In the data rows, 128 means zero.
Some points:
[101 142 133 144 176 58 181 148 80 121 94 107 130 174 49 138 103 101
 117 107 157 114 135 81 80 158 128 178 126 64 94 160]
[146 131 160 120 76 105 109 76 107 162 149 152 159 117 198 87 123 199
 105 137 176 127 174 153 117 139 144 161 135 146 138 165]
[58 120 82 69 180 179 157 72 124 125 200 155 157 87 109 187 135 130
 207 113 57 130 164 145 131 106 137 137 120 179 141 145]
[143 60 161 91 190 131 150 122 75 88 82 77 66 67 139 61 149 83
 96 137 164 156 115 126 129 106 150 62 84 140 177 146]
[145 143 144 82 154 89 69 193 217 70 121 82 76 175 171 99 137 148
 93 105 60 90 114 129 174 172 156 121 161 152 133 88]
[199 168 172 161 143 52 113 86 85 183 132 129 139 127 100 161 169 83
 112 185 73 51 181 145 146 152 193 51 125 176 107 116]
[100 101 141 185 61 119 177 137 160 194 118 76 141 155 148 140 157 150
 100 120 158 127 104 111 65 66 165 191 159 162 168 111]
[117 59 168 131 130 119 195 156 134 171 119 102 127 95 132 153 184 97
 72 99 175 168 84 73 80 42 147 100 184 145 107 119]
[125 135 86 144 140 63 95 221 92 121 94 123 191 201 79 71 90 35
 132 151 162 100 114 115 146 169 79 163 174 94 98 118]
[146 137 132 122 110 112 135 132 66 127 65 93 58 92 108 109 107 82
 119 87 137 150 164 137 185 113 100 53 88 156 163 162]
[114 106 122 149 133 214 108 168 100 176 164 127 151 135 122 91 149 97
 212 76 118 159 93 223 187 149 120 122 75 129 211 134]
[117 120 98 106 82 184 64 140 143 158 95 220 158 165 104 176 47 111
 124 172 79 138 107 123 164 107 122 107 69 112 75 105]
[113 140 95 121 148 147 164 205 90 181 153 170 115 153 69 100 160 93
 160 123 122 91 103 161 123 171 111 217 146 67 111 166]
[115 192 151 114 167 106 131 122 151 94 187 125 165 152 142 95 85 144
 89 195 142 217 162 112 133 161 117 105 159 112 108 163]
[79 154 112 118 102 150 132 46 204 171 75 128 167 96 117 163 122 142
 135 128 164 88 140 106 92 72 177 176 119 129 166 85]
[141 187 99 168 122 129 106 221 138 137 98 97 173 129 122 72 101 91
 107 140 155 164 109 147 163 161 120 101 98 42 215 96]
[168 96 108 119 181 74 229 116 139 140 101 110 74 145 113 83 166 85
 158 94 117 63 168 155 135 189 135 138 73 112 48 90]
[144 131 128 187 137 123 120 177 183 109 73 71 112 139 214 82 99 139
 165 125 53 194 97 58 104 113 145 120 227 119 105 89]
[153 159 23 109 163 142 106 128 189 83 189 154 101 186 138 164 114 215
 125 155 141 163 151 145 115 175 97 114 114 151 114 109]
[126 82 168 178 59 93 149 136 86 172 125 158 161 209 108 206 127 146
 145 101 83 121 107 99 151 62 178 107 54 76 61 104]
[148 171 124 145 159 93 178 255 158 53 65 139 145 161 100 62 74 121
 157 160 171 109 147 159 70 111 94 110 108 50 99 111]
[140 127 161 124 81 101 107 70 105 156 142 145 161 111 209 87 135 194
 111 151 180 127 175 162 124 140 138 170 123 134 126 156]
[160 129 218 139 155 84 112 99 122 184 127 111 121 134 98 138 113 93
 96 179 94 114 196 165 151 152 162 113 87 145 87 154]
[125 115 66 91 132 158 58 108 183 99 150 207 85 101 175 125 55 147
 185 106 77 151 96 44 105 94 172 124 133 116 68 45]
[161 153 60 83 192 93 127 138 209 89 155 71 108 150 135 113 167 176
 96 148 86 106 200 174 163 187 106 115 122 162 141 107]
[184 129 113 179 109 147 90 85 25 137 127 163 87 157 96 180 80 106
 137 160 120 163 78 99 157 142 129 131 22 134 150 121]
[123 122 172 128 83 86 114 75 118 159 152 154 169 111 216 84 122 190
 105 141 173 117 173 148 121 148 126 154 121 134 140 154]
[117 111 91 89 80 124 139 38 106 133 97 143 181 99 179 143 107 183
 109 107 110 105 169 96 124 96 124 181 97 109 144 146]
[110 93 166 117 91 123 120 141 173 142 151 137 117 139 159 146 154 86
 255 160 85 107 80 120 62 86 69 78 240 99 194 160]
[130 52 207 166 156 85 195 121 129 176 141 101 169 123 110 164 198 94
 77 130 102 124 53 80 68 103 186 150 116 124 133 98]
[80 167 142 107 125 189 70 94 173 71 89 70 160 101 142 119 78 84
 171 101 73 150 122 51 83 109 125 77 159 123 110 109]
[140 197 149 66 140 61 108 173 136 78 185 126 140 74 100 89 125 164
 127 202 125 203 139 120 90 142 112 142 151 142 110 132]
[151 57 155 99 104 148 154 169 26 153 122 82 118 49 172 200 114 167
 25 57 141 112 102 115 139 86 100 94 221 51 64 138]
[174 35 110 161 152 97 176 137 129 195 155 117 121 170 148 184 90 185
 160 127 99 169 75 97 119 101 160 149 118 104 61 74]
[128 167 122 215 141 175 83 138 77 0 131 139 99 187 121 86 100 0
 126 74 70 59 229 138 102 106 168 173 156 160 69 151]
[77 107 75 70 163 201 170 58 146 115 200 140 150 79 99 185 141 114
 199 131 60 140 158 158 144 115 127 136 129 154 138 151]
[113 117 66 121 186 175 176 202 120 181 99 206 109 177 119 85 161 137
 214 104 99 95 145 189 190 175 165 205 165 124 112 116]
[95 155 102 89 114 176 105 106 138 44 204 103 124 185 61 169 128 217
 114 159 160 126 90 147 125 137 66 89 69 204 103 119]
[127 125 75 119 123 107 79 67 159 100 118 139 120 34 54 143 144 79
 97 170 53 148 224 157 137 146 127 117 90 152 95 115]
[87 93 145 164 115 175 121 162 144 166 158 103 116 112 193 135 172 108
 219 98 68 121 66 95 120 95 145 115 152 147 112 162]
[86 182 90 162 103 173 159 114 103 175 89 129 90 139 108 106 168 103
 92 115 211 52 115 122 73 109 142 234 142 165 125 140]
[104 109 143 183 58 131 179 135 154 197 112 74 145 158 143 146 161 151
 99 125 149 127 110 110 69 63 160 193 159 153 170 110]
[147 199 67 153 138 116 139 125 94 75 170 74 138 107 83 69 113 133
 123 152 129 193 150 80 134 157 100 106 111 89 212 138]
[113 148 127 127 80 93 106 118 142 103 113 117 160 172 192 178 133 218
 68 104 178 80 135 151 157 155 93 174 104 131 181 191]
[188 186 170 142 95 90 96 115 163 22 136 165 142 106 144 110 155 175
 109 99 99 91 85 79 157 144 106 97 138 116 122 187]
[91 147 128 140 170 60 188 154 81 125 97 104 130 166 57 137 106 99
 117 114 156 104 135 81 77 161 137 170 121 59 96 150]
[171 70 177 182 134 57 154 133 117 193 97 65 128 145 90 183 120 95
 101 129 53 104 139 133 131 120 160 119 94 129 92 171]
[99 128 85 101 118 147 67 113 149 59 209 110 121 171 91 193 129 172
 114 153 187 133 102 186 127 184 85 92 102 190 101 106]
[140 127 130 141 110 120 135 135 78 129 73 95 58 85 106 104 99 83
 116 87 142 146 166 130 191 116 110 52 77 158 164 166]
[114 91 86 176 76 116 107 80 56 127 126 119 134 106 193 66 97 201
 83 110 145 51 143 103 178 156 137 130 117 114 255 141]
[136 162 93 128 135 182 96 221 110 136 63 85 171 134 112 82 147 46
 169 102 175 94 101 151 75 187 104 138 112 163 80 126]
[130 161 107 106 79 105 108 96 149 121 116 102 160 173 199 158 130 226
 59 81 169 107 156 156 111 168 92 162 107 100 175 206]
[158 162 110 141 130 123 93 214 117 137 113 92 178 142 115 50 95 99
 123 138 137 180 91 120 165 144 97 126 90 58 203 112]
[107 132 93 188 159 180 115 109 135 109 139 178 68 116 195 72 179 124
 225 82 43 206 119 104 195 179 129 147 153 110 200 95]
[162 148 168 137 93 169 34 168 133 194 146 206 140 183 115 102 75 128
 126 215 144 148 122 168 154 133 120 102 101 145 56 106]
[118 84 52 107 147 132 184 144 86 122 95 178 44 155 129 133 85 141
 183 88 221 137 125 98 115 119 114 127 154 156 21 95]
[97 142 147 113 170 183 138 90 127 148 249 148 143 104 125 125 161 134
 199 161 123 153 175 200 130 162 148 112 151 186 127 156]
[154 109 116 136 108 133 106 152 194 158 56 151 189 99 71 87 103 84
 105 147 27 94 176 160 169 120 110 100 82 143 92 113]
[123 221 117 136 122 140 100 152 227 99 128 129 109 167 152 125 174 161
 114 85 99 117 100 89 163 127 105 142 179 156 135 65]
[78 150 196 109 141 176 83 107 138 139 191 167 110 123 169 94 146 106
 221 162 103 144 107 149 102 121 131 99 194 160 133 156]
[59 157 90 122 76 92 116 48 127 170 110 136 178 55 152 167 145 105
 98 90 125 126 139 180 110 66 110 209 95 136 129 74]
[124 132 216 82 153 149 152 120 140 147 148 133 124 73 128 106 184 106
 84 163 207 155 132 102 121 59 157 105 171 170 108 95]
[105 203 107 150 139 100 117 157 109 67 95 117 102 152 76 47 105 95
 133 114 131 114 90 37 68 157 124 140 196 99 76 155]
[70 153 124 143 179 178 130 136 166 73 206 123 133 147 115 202 157 175
 160 128 128 105 146 216 143 144 72 107 109 171 167 180]
[193 80 84 109 144 99 121 85 91 156 144 173 85 172 114 128 96 139
 198 148 143 154 109 123 107 137 118 109 84 77 207 52]
[174 54 204 61 114 187 118 134 115 128 114 158 134 57 140 122 144 176
 115 144 249 199 207 51 91 146 176 84 191 112 104 141]
[151 134 158 87 163 99 110 110 119 73 80 143 137 88 171 205 153 187
 65 106 205 93 95 119 168 130 80 85 143 117 116 190]
[133 129 191 108 129 97 112 145 132 163 103 118 88 91 135 128 100 87
 104 156 165 136 209 147 174 104 130 60 141 176 71 171]
[119 141 90 93 118 164 86 111 151 60 216 103 130 184 82 190 112 181
 125 148 180 111 102 152 130 170 82 87 90 191 108 121]
[115 139 212 143 179 140 212 77 167 139 110 185 124 65 64 198 44 103
 38 138 52 157 122 99 73 136 120 147 130 149 180 24]
[187 92 155 133 77 90 108 230 142 189 67 90 135 137 108 109 140 101
 105 146 31 120 96 192 138 136 125 114 119 159 85 142]
[195 102 64 154 141 160 170 82 114 139 139 136 67 155 154 142 69 118
 142 139 145 159 84 192 148 160 192 103 80 83 166 70]
[65 142 103 148 131 137 135 146 89 107 150 173 54 112 86 104 141 103
 194 127 122 118 119 84 103 166 129 194 188 73 76 159]
[173 135 119 129 121 54 163 125 92 60 112 166 171 95 168 186 209 175
 79 104 170 66 119 80 175 114 81 36 164 168 129 147]
[133 119 113 135 153 151 118 197 94 183 174 153 141 131 117 96 130 114
 173 142 111 148 85 159 225 130 107 179 96 50 217 121]
[152 55 117 37 122 205 210 78 227 93 75 107 121 56 115 159 107 17
 65 153 174 154 79 146 139 13 173 137 193 124 110 174]
[92 107 148 165 40 112 192 132 136 169 108 67 158 172 142 145 176 158
 113 120 143 130 108 123 87 53 188 186 163 136 169 79]
[98 123 168 150 147 210 41 64 96 112 112 97 42 126 91 64 167 104
 234 65 100 142 59 195 114 116 131 92 106 97 186 131]
[111 207 177 149 78 84 141 76 122 181 171 133 165 104 174 108 124 127
 101 117 159 115 141 205 107 107 118 180 135 182 139 105]
[149 56 196 115 178 129 112 126 161 82 116 146 143 168 119 203 186 186
 43 162 168 113 123 74 119 176 158 142 90 85 172 167]
[133 67 127 56 165 118 143 60 91 109 95 170 159 27 159 164 123 133
 89 93 133 139 148 59 143 65 98 101 135 100 90 148]
Along one direction, these points spread out more than along any other. Take the direction at right angles to it along which they spread out most. Then take the direction at right angles to both along which they spread out most. Go by this last direction. For each point below, how far along it does it lie, from 0 to 99? 50 is the average, and the first point above lies past it. One standard deviation of the points above along it is 16.
[133 129 191 108 129 97 112 145 132 163 103 118 88 91 135 128 100 87
 104 156 165 136 209 147 174 104 130 60 141 176 71 171] >> 59
[124 132 216 82 153 149 152 120 140 147 148 133 124 73 128 106 184 106
 84 163 207 155 132 102 121 59 157 105 171 170 108 95] >> 39
[100 101 141 185 61 119 177 137 160 194 118 76 141 155 148 140 157 150
 100 120 158 127 104 111 65 66 165 191 159 162 168 111] >> 40
[195 102 64 154 141 160 170 82 114 139 139 136 67 155 154 142 69 118
 142 139 145 159 84 192 148 160 192 103 80 83 166 70] >> 42
[152 55 117 37 122 205 210 78 227 93 75 107 121 56 115 159 107 17
 65 153 174 154 79 146 139 13 173 137 193 124 110 174] >> 25
[104 109 143 183 58 131 179 135 154 197 112 74 145 158 143 146 161 151
 99 125 149 127 110 110 69 63 160 193 159 153 170 110] >> 40
[98 123 168 150 147 210 41 64 96 112 112 97 42 126 91 64 167 104
 234 65 100 142 59 195 114 116 131 92 106 97 186 131] >> 24
[113 117 66 121 186 175 176 202 120 181 99 206 109 177 119 85 161 137
 214 104 99 95 145 189 190 175 165 205 165 124 112 116] >> 39
[117 111 91 89 80 124 139 38 106 133 97 143 181 99 179 143 107 183
 109 107 110 105 169 96 124 96 124 181 97 109 144 146] >> 45
[136 162 93 128 135 182 96 221 110 136 63 85 171 134 112 82 147 46
 169 102 175 94 101 151 75 187 104 138 112 163 80 126] >> 63
[86 182 90 162 103 173 159 114 103 175 89 129 90 139 108 106 168 103
 92 115 211 52 115 122 73 109 142 234 142 165 125 140] >> 50
[78 150 196 109 141 176 83 107 138 139 191 167 110 123 169 94 146 106
 221 162 103 144 107 149 102 121 131 99 194 160 133 156] >> 21
[174 54 204 61 114 187 118 134 115 128 114 158 134 57 140 122 144 176
 115 144 249 199 207 51 91 146 176 84 191 112 104 141] >> 47
